In the data rows, 128 means zero.
Here are some rows, each followed by its group. Groups can overlap.
[178 128  57 190 178 164 185  66  56  61  66 198  85 125 186  86 186  82 167  53  58  65  65  67  68  69  71  76  79  80  82  80] 1
[123 137 146 120 127 115 131 144 146 148 144 117 143  96 114 139 114 116 132 156 142 130 125 100 124 142 131 130 136 163 157 142] 2
[127 119 143 108 125 148 104 156 149 146 146 106 146 106 122 144  98 150 140 147  96 109 130  90 164 146 111 118 125 135 151 136] 2
[177  88  74 187 167 148 172  70  80  94  78 176  85 125 170  94 163  99 155 138 134 189 166 156 162 117 174 180 169 183  98 121] 3
[172  73  84 171 165 152 158  82  85  97  88 161  90 154 161  82 162 126 146  84 137 153 167 151 140 111 161 166 177 154 119 161] 3
[163 111  92 177 162 142 171  95  96 104  91 153  99  99 166  86 155  88 158 122 141 172 152 162 167 108 156 167 167 157 121 146] 3
[147  93 122 143 143 114 138 139 116 135 121 119 109  89 132 149 126 126 174 160 109 160 156 133 169 134 137 147 153 145 139 114] 4
[ 69 218 180  94 124  52  81 154 162 173 171 105 163 100  93 180  98 129  85 173 169 118  84 113  85 156  71  76  79  80  82  80] 5
[196 116  64 213 180 165 186  83  55 109  73 167  65  68 162 112 166  73 179 159 126 211 182 158 182 125 189 190 172 180  84 100] 3
[116 132 141 157 146  93 115 135 142 146 141 114 129  97 125 179 101 135 135 155 126 139 148 123 145 124 138 138 142 144 149 139] 6
[147 120 113 156 136 142 138 127  99 126 113 130 104  63 144 152 125  98 168 165  58  65  65  67  68  69  71  76  79  80  82  80] 7
[205 124  57 231 183 170 190  67  47  99  70 176  75 104 177  71 180  72 146  53  58  65  65  67  68  69  71  76  79  80  82  80] 3
[110 143 158 112 122  70 122 145 155 160 154  99 141 109 106 138 104 137 102 162 144 133 111 124 124 149 138 128 134 136 167 153] 4
[154 110 113 129 137 156 139 124 109 104 104 143 107 117 160 121 133 118 157 147 118 147 162 147 151 133 146 149 161 161 123 115] 7
[121 125 121 133 104 168 141 126 141 119 126 120 146 142 137  90 133 143 145 107 115 114 140 168 140 129 117 135 151 133 141 154] 3
[115 139 147 115  82 128 115 150 142 162 148 103 158 137  97 100 129 146 124 140 121 103 126 154 111 163 132 131 121 119 155 149] 8
[ 87 148 171  88  98  82  69 168 180 177 177  80 180 139  78 145  86 173  87 157 115 104 101 114 136 174 117 112 103  97 169 144] 6
[107 147 143 120  83 106 117 134 145 143 132 129 145 178 100 107 141 146 136 124 140 115 123 167 108 162 156 142 129 147 160 158] 9
[116 129 155  93  88 128  94 166 154 170 165  99 173 138  80 139 109 164  48  53  58  65  65  67  68  69  71  76  79  80  82  80] 2
[107 134 157  95 104 123  94 165 155 154 161  88 154 134  89 139  96 157 133 160 105  97 124 140 135 168 124 115 122 119 166 131] 10
[148 103 112 130 133 150 140 124 113 108 108 141 113 120 158 121 132 121 149 142 114 144  65  67  68  69  71  76  79  80  82  80] 7
[151 100  87 168 160 123 155  70 102 100  87 159  90 164 162  95 172 107 135  90 166 174 149 155 136 102 165 171  79  80  82  80] 3
[125 133 145 117 130 114 129 142 147 147 142 115 144  98 114 139 112 120  48  53  58  65  65  67  68  69  71  76  79  80  82  80] 2
[ 97 156 120 105  97 134 141 135 147 110 134 137 159 161 129  98 143 133 137  93 141 111  65  67  68  69  71  76  79  80  82  80] 1
[145 151  96 145 152 146 171 100  85  79  90 174  94 123 165  92 173  74 175 119 180 166 144  67  68  69  71  76  79  80  82  80] 1
[147  97  99 154 153 146 156  90 101 106  94 154  94 154 151  90 179  86 130  86 173 158 153 168 130 111  71  76  79  80  82  80] 8
[160 116  97 166 137 164 154 102 102  99  90 153 100 122 170  98 144 108 164 126 134 153 151 152 171 115 148 168 162 143 109 145] 3
[ 86 153 146  87  73 128 114 159 157 157 162 101 180 120  92 123 100 146 110 127  93 111 107 158 139 164 119 117 125 121 153 134] 7
[ 89 156 155  92  96 132 104 163 162 153 170  98 172 129  86 124  92 147 114 128  97  99 120 152 145 168 111 112 112 115 160 144] 10
[ 97 146 170  88  81  81  84 162 168 172 167  82 168 165  79 140 103 181 108 173 117 117  97 114 134 187 121  76  79  80  82  80] 4
[ 72 215 178  93 129  57  81 151 162 167 167 101 158 102  97 184  95 135  94 175 168 117  87 118  90 158 151 124 103 136 174 150] 5
[126 144 148 114 131 124 123 141 136 123 134 111 124  98 129 149  99 124 156 160 130 122 140 150 139 147 134 131 141 145 158 137] 10
[121 116 145 116 134  99 119 128 147 131 138 125 127 143 134 157 107 153 113 145 134 131 155 121 128 123 136 135 146 161 150 144] 6
[162 107  91 164 146 171 166  97  98  97  98 156  95 129 140  94 169  79 124  99 147 153 172 169 135 115 162 164 150 155 121 146] 8
[117 136 142 129 146  93 111 136 141 146 139 114 128  96 127 181  99 135 139 159 125 140 149 122 146 124 136 138 143 143 148 137] 6
[131  95 139 117 138 109 121 133 142 130 137 121 137 150 121 131 111 162  95 110 128 119 148 117 132 130 130 133 158 133 156 164] 6
[163 112  99 167 159 157 167 101  98  95  88 161  98 106 172  95 150  99 171 130 142 165 150 152 172 114 149 163 164 147 125 138] 3
[ 89 160 162 109 132  63 101 138 163 159 156 102 160  99 106 162  85 137  91 164 138 130 116 125 134 149 134 127 125 132 164 150] 6
[155  91 120 124 135 162 132 133 108 112 114 121 111 135 143 110 127 147 137 111 115  65  65  67  68  69  71  76  79  80  82  80] 7
[125 145 146 118 131 124 127 142 136 123 135 114 124  98 127 145 103 118 152 155 134 121 140 150 136 143 135 131 143 148 157 143] 10
[ 97 129 141 113 141  62 105 112 158 139 140 121 137 157 120 155 119 141  73 109 158 137 130 137 132 114 140 135 152 144 153 189] 6
[129 128 122 115 109 141 135 133 123  99 110 140 128 166 136  96 151 138 180 119 146 121 133 153 143 143 131 146 140 137 144 134] 1
[150 110 115 130 132 154 141 125 112 107 108 141 110 119 159 120 132 121 153 145 118 143 162 146 147 133 143 148 160 160 125 120] 7
[141 141  99 137 138 162 152 112  99  58  94 168 108 138 169 102 161 108 180 117 161 140 134 148 166 112 147 159 146 129 116 145] 1
[163 115 112 154 150 163 146 128  97 134 116 127  95  58 131 159 127  39  48  53  58  65  65  67  68  69  71  76  79  80  82  80] 2
[155  80 115 132 147 154 150 127 122 119 124 141 116 115 140 140 126 117 156 155 111 146 170 101 139 130 130 138 155 192 133 118] 2
[119 113 142 118 132  93 120 126 150 131 139 126 130 145 132 155 106 150 106 143 135 132 154 123 130 122 137 135 144 162 151 147] 6
[102 157 122 108  95 141 140 133 144 106 131 139 154 165 130 100 145 134 139  92 144 110 125 165 129 130 120 136 134 125 147 161] 1
[158 104 111 141 123 174 153 123 113 120 115 127 119 110 143 106 130 129 156 132 103 139 150 141 136 136 125 144  79  80  82  80] 3
[119 134 146 113  81 133 114 151 140 155 145 103 158 142  99 103 127 150 131 143 119 105 127 155 117 165 130 130 121 120 155 147] 8
[173  67  85 169 164 154 159  81  89  94  86 160  94 152 161  84 157 131  48  53  58  65  65  67  68  69  71  76  79  80  82  80] 3
[132  96 139 122 121  99 132 131 144 128 134 126 120 156 135 138 123 157 127 147 135 136  65  67  68  69  71  76  79  80  82  80] 4
[168  57  84 162 159 150 159  79  92  94  86 160 100 154 159  93 152 135 154  89 127 155 159 154 148 116 153 164 176 154 123 157] 3
[116 135 142 129 145  94 110 132 140 145 139 114 129  98 126 182  98 138 137 158 125 139 149 122 146 123 136 137 142 144 149 135] 6
[ 98 171 146 108  70 150 124 153 148 161 158 107 165 122  94  98 123 139 109 124 118 102 120 163 106 158 121 126 120 116 149 155] 8
[ 72 216 179  92 127  61  79 153 160 168 166 101 157 102  98 186  94 133  97 177 170 118  86 117  88 158 152 125 103 135 173 149] 5
[134 134 142 114  97 150 129 133 128 130 121 127 122 151 121 125 135 142 146 124 142 121 126 136  68  69  71  76  79  80  82  80] 9
[ 97 172 156  98 144  91  89 136 149 133 142 120 127 139 133 189 107  39  48  53  58  65  65  67  68  69  71  76  79  80  82  80] 5
[ 98 140 159  93  92 144  98 164 166 173 173 103 187 138  74 124 110 161  99 129 107 108 100  95 150 172 106 111 107 121 162 138] 2
[129 121 120 134 130 161 135 126 113 104 105 144 108 138 153 127 144 124 183 117 148 127 139 157 153 123 132 151 148 141 136 149] 9
[192 113  61 218 182 160 187  82  56 113  77 168  67  64 160 104 167  69 177 153 125 208 182 164 176 122 191 190 172 180  85 108] 3
[ 69 207 177  94 127  49  81 150 163 170 167 101 161 101  91 183  95 134  90 170 164 118  88 120  94 159 150 124 101 137 174 153] 5
[156 103 110 158 150 147 151 124 104 134 118 131 103  64 129 154 131  92 175 163 104 165 169 114 167 137 148 151 154 179 124 107] 2
[163 106  91 177 162 141 171  91  98 104  90 153 102  98 167  87 153  91 159 123 139 173 150 164 172 111 155 168 167 156 122 143] 3
[126  91 137 123 121  94 135 130 146 132 137 125 127 157 131 134 124 158  48  53  58  65  65  67  68  69  71  76  79  80  82  80] 4
[ 94 155 154 101 142  84  92 134 155 135 145 122 132 144 129 185 108 154 123 146 153 121 130 125 100 133 141 127 121 168 162 155] 5
[ 94 148 152 106 139  78  96 134 156 137 146 126 133 147 126 180 111 151 116 141 153 122 131 127 100 131 141 128 122 168 163 160] 5
[121 143 124 118 109 131 136 133 123 108 119 145 134 170 130  92 157 130 161 113 153 118 132 146 129 139 138 148 136 136 147 147] 1
[ 91 138 168  91  87  74  83 165 173 180 174  83 172 158  72 131 106 174  95 161 115 113  95 115 134 184 124 115 107 108 173 143] 4
[174 104 105 167 144 182 158 128  99 124 117 130 111  78 147 121 131  96 153 159 115 160 166 100 155 142 129 145 163 182 127 126] 2
[ 91 140 170  89  85  75  83 163 174 178 171  82 172 161  73 134 104 175  96 163 114 114  95 116 135 184 122 114 104 110 175 142] 4
[155  81 112 136 146 153 145 122 113 101 117 141  99 135 148 138 120  39  48  53  58  65  65  67  68  69  71  76  79  80  82  80] 10
[132 146 114 155 147 122 159 105  96 114 102 159  97 126 139 103 166  75 160 119 176 161 139 171 137  69  71  76  79  80  82  80] 9
[116 128 144 106  77 139 115 154 145 152 142 105 163 142 101 106 124 157 145 144 109 107 124 161 131 170 123 129 117 122 153 138] 8
[122 120 145 114 136 100 119 128 144 128 135 125 127 141 136 160 105 152  48  53  58  65  65  67  68  69  71  76  79  80  82  80] 6
[111 139 156  90  95 125  93 163 152 150 156  92 155 131  94 141  92 161  48  53  58  65  65  67  68  69  71  76  79  80  82  80] 10
[133 109 120 126 141 130 128 127 119 118 152 120 115 132 148 122 138 123 120 116 130 131 154 152 135 128 140 138 169 143 142 164] 7
[100 155 120 107  96 141 141 136 142 107 132 138 154 165 131  99 145 133 138  93 143 111 124 165 130 132 120 136 133 125 149 160] 1
[165 105  93 175 160 143 169  93  96 100  88 152 104 100 168  90 153  93 159 111  58  65  65  67  68  69  71  76  79  80  82  80] 3
[ 68 175 180  77 103  60  53 167 182 180 178  84 184 148  65 177  96 165  97 168 147 105  76 118  95 183 137 111  92 110 180 151] 5
[169 118 104 169 151 171 158 120  93 104 110 131  91  96 152 115 130  95  48  53  58  65  65  67  68  69  71  76  79  80  82  80] 10
[117 127 139 116 134  86 116 119 142 123 117 124 111 190 132 125 148 145 101 101 181 134 130 134 112 120 146 140 161 143 157 191] 4
[168 124  96 181 145 165 159 115  83 111  99 140 100  94 167  98 147  87 132 137 128 167 163 157 170 136 159 161 176 152 115 135] 7
[ 53 207 184  75 109  85  63 162 182 173 183  84 186 138  70 183  95 158  90 152 158 103  75 124  93 174 133 109  94  97 177 148] 5
[131 129 160  97  81 155 110 171 153 172 173 101 162  94  84 159  97 157  99 168 102 125 112  44 113 171 115 115 128 162 160 146] 2
[145 117 122 131 113 180 131 134 125 117 113 129 123 104 146 123 124 127 164 135 123 124 143 154 159 142 128 141 142 126 131 141] 8
[131  98 138 122 122 100 133 132 143 128 136 125 119 155 133 138 123 160 126 147 136 137 148 125 124 130 131 137  79  80  82  80] 4
[126 144 145 120 131 123 129 142 137 126 137 116 123  98 125 141 105 116 147 153 136 119 140 150 134 142 137 132 143 148 157 146] 10
[167 123  96 180 145 163 159 113  83 108  99 142 101  94 167  99 147  85 133 137 127 167 163 159 171 136 159 163 176 150 115 134] 7
[163 112  96 168 135 163 153  97 102  93  86 159 103 126 174 100 141 112 164 127 130 158 148 155 181 118 148 162 164 142 108 139] 3
Which 4 groups are nearest to each row below, nearest first, going by the distance to the group's nearest row?
[200 130  68 211 178 173 186  84  52 108  72 168  57  72 164 115 168  68 181 166 131 214 185 147 178 129 190 188 170 180  80  91] >> 3 7 2 8
[140 128 136 121  76 167 134 145 128 150 141 120 140 101 109 115 126 133 118 136 114 125 132 131 107 153 128 136 139 149 141 157] >> 8 2 10 3
Which 4 groups are nearest to each row below, nearest first, going by the average distance to the group's rows?
[124 154 137 122 115 121 129 142 126 132 131 120 128  79 138 133 113 108 135 149 126 131 137 138 134 140 145 139 149 152 148 136] >> 6 8 10 7
Which 4 groups are nearest to each row below, nearest first, going by the distance to the centre of the group?
[105 128 164  91  88  96 105 166 168 173 170  85 161 125  81 157  91 175  84 163 103 125  98  95 131 176 117 112 125 135 170 146] >> 4 6 5 2
[ 89 165 138 112  77 133 132 149 150 160 158 110 177 119  89  91 118 133 114 115 106 110 118 182 123 161 121 127 116 124 142 155] >> 8 10 4 6
Which 3 groups are nearest to each row below, nearest first, going by the average distance to the group's rows?
[154  96 111 156 152 134 154 129 112 125 117 118 113 109 145 106 130 124 151 143 115 152 153 142 170 135 123 144 167 144 136 136] >> 7 8 3
[169 122  96 179 145 163 159 111  84 116  98 143 101  95 166 100 160  88 135 136 125 169 162 160  68  69  71  76  79  80  82  80] >> 9 7 3
[153  71 100 144 159 138 150  80  95  77  80 175  87 191 152 101 175 124 146  56 167 150 149 158 133 113 181 170 167 158 140 180] >> 3 1 9
[ 74 194 153 101 148  71  85 118 148 138 142 120 130 156 123 184 125 140  98 120 187 130 112 129  88 122 153 134 131 151 160 188] >> 5 6 4
[ 98 155 142  90  92 145 102 165 161 152 170  93 167 128  88 133  92 157 116 134 103  96 116 144 139 169 110 111 116 111 162 142] >> 8 6 10
[180 131  54 195 183 150 187  64  55  73  70 202  83 128 184  79 190  68 155 117 184 202 143 165 179 111 183 192 166 156  95 149] >> 3 7 1
[149  56 120 129 137 152 134 124 123  97 116 134 113 165 138 117 123 150 143  98 123 117 164 151 144 128  71  76  79  80  82  80] >> 9 8 7
[185 103  79 196 157 189 181  94  71 105  83 158  92  87 161  88 166  78 153 133 142 184 168 175 166 131 160 175 167 158 103 138] >> 3 7 8
[141  61 127 125 133 152 135 132 132 123 129 130 136 149 125 117 133 151 127 100 117 116 150 107 136 129 122 130 154 156 155 154] >> 6 8 7
[107 137 148  92  73 119  97 165 151 160 158  94 167 130  96 122 106 155 128 151  97 108 112 142 131 169 130 119 123 117 158 128] >> 8 6 4
[173 104 106 169 146 178 161 127 100 124 118 131 110  80 148 120 132  96 152 156 116 158 166 100 155 138 130 147 164 182 125 128] >> 7 3 2
Which 3 groups are nearest to each row below, nearest first, going by the distance to the group's nearest row?
[151  87 119 127 133 159 132 133 110 114 116 124 116 134 141 106 127 148 133 109 112 117 160 140 136 136 139 138 165 138 143 144] >> 7 8 3
[149  86 119 126 132 157 131 132 110 115 118 126 119 132 142 108 126 147 131 107 109 120 148 142 138 135 138 138 164 139 144 144] >> 7 8 3
[143 112 119 137 117 178 137 132 122 118 113 132 122 105 144 117 128 119 158 130 123 124 148 159 159 134 133 144 145 128 129 146] >> 8 9 7
